One turn moves each row of this set onto another row. After a few examples, where does it send each row asked below?
nopa: 10; 4; 0; 8; 12; 4; 2; 5; 11; 0; 8; -12; 7; -9; -5; 2; -3; -5; 6; 0; -1; -7; 12; 3; -5; 6; 15
zil: 11; 8; 9; 2; 3; 10; 10; -5; 16; 0; 2; -4; 4; -1; 3; 7; 5; 3; 8; -15; 1; 3; 3; 2; 0; 6; -3
Dege: 8; 9; 8; 4; -1; 10; 7; -6; 17; 5; 7; -8; 0; -1; 6; 8; 10; 7; 7; -10; 2; 3; 5; 1; -3; 2; -1
Zimib: 12; -6; -4; 2; 3; 1; -1; -7; 6; 5; -2; -15; 6; -2; -6; -8; 0; -2; 11; -2; -5; -3; 7; 3; -2; 4; 7
naro: -6; 4; -3; 4; 0; 17; 3; -5; 17; -3; 7; 3; 8; -1; 1; 0; -3; -9; 17; -7; -3; -2; 5; -3; -12; -7; 10
zeg: 4; 5; 3; -3; -2; 5; -10; 10; 14; -7; 4; -7; -4; 6; 1; -2; -8; -6; 3; -9; 0; -2; 18; -4; 1; 0; 11
gelu: -10; 2; 18; 2; 2; 15; 2; 6; 9; -6; 3; -5; -8; -1; 3; 2; -3; 1; 2; 0; -1; 0; 12; 0; 0; 3; 8
zed: -9; -6; -3; -1; 8; 8; 4; 4; 8; -3; 2; -9; 4; -7; -5; 6; 1; 5; 13; -11; -4; 2; 5; 6; 4; -8; 6
kif: -1; 2; 1; 1; 0; 9; -9; -3; 14; 4; 1; -5; 5; -4; -5; 5; -6; 13; 2; -1; -9; -1; 4; 10; 2; 1; 20
volin: 0; -3; 11; 0; -5; 3; -5; -7; 13; 4; 5; 5; 1; 4; -8; -1; -1; 3; 9; 3; 0; 1; -5; -7; 8; 7; 3
mak: 6; -6; 1; 6; -2; 1; -3; 8; 11; -4; 1; 6; 13; 5; -3; -6; 1; 6; 1; -3; 8; -3; 7; -9; 2; -3; 9
sitev: -3; -4; 9; 5; -8; 1; -4; -6; 12; -1; 4; 7; 3; 0; -1; -1; 3; 4; 10; 5; 3; 2; -2; 1; 7; 5; 4
moz: -4; 5; 3; 13; 2; 16; -5; -3; 7; -1; -4; 0; 10; 3; -3; -7; 2; 1; 10; -8; 3; -13; 3; -9; -8; 1; 5
sege: -3; 3; -2; 6; 0; 5; -1; 4; 12; 7; -2; -7; -2; -7; -14; 7; -2; 8; 9; -11; 9; -5; 2; -2; -3; 10; 8
Lirek: 12; 3; 2; 4; -4; 10; 5; 3; 23; 4; 3; -10; 8; 9; -2; -2; -3; 2; 14; -7; 5; 6; 10; -3; -2; -10; 10
bel: 6; -7; -2; 3; 1; 6; 0; 7; 1; -2; 10; -7; 2; -7; -11; -3; -9; 4; 15; 6; -3; 1; 8; -6; -3; 4; 11
Rurut: -5; -3; 20; 3; 6; 14; -2; 8; 16; -8; 4; -7; -2; -1; 5; 7; -6; 2; 7; 0; -5; 2; 7; -1; 0; 4; 9
penat: -1; 9; 2; 2; -2; 11; -16; -5; 9; -6; 3; 1; 5; 1; -3; 0; -5; 2; 8; -4; -9; -3; 11; -4; -15; 0; 5

moz goes to penat
Rurut goes to zil
mak goes to zeg
Now find these:
Zimib goes to bel
zed goes to sege
gelu goes to Dege

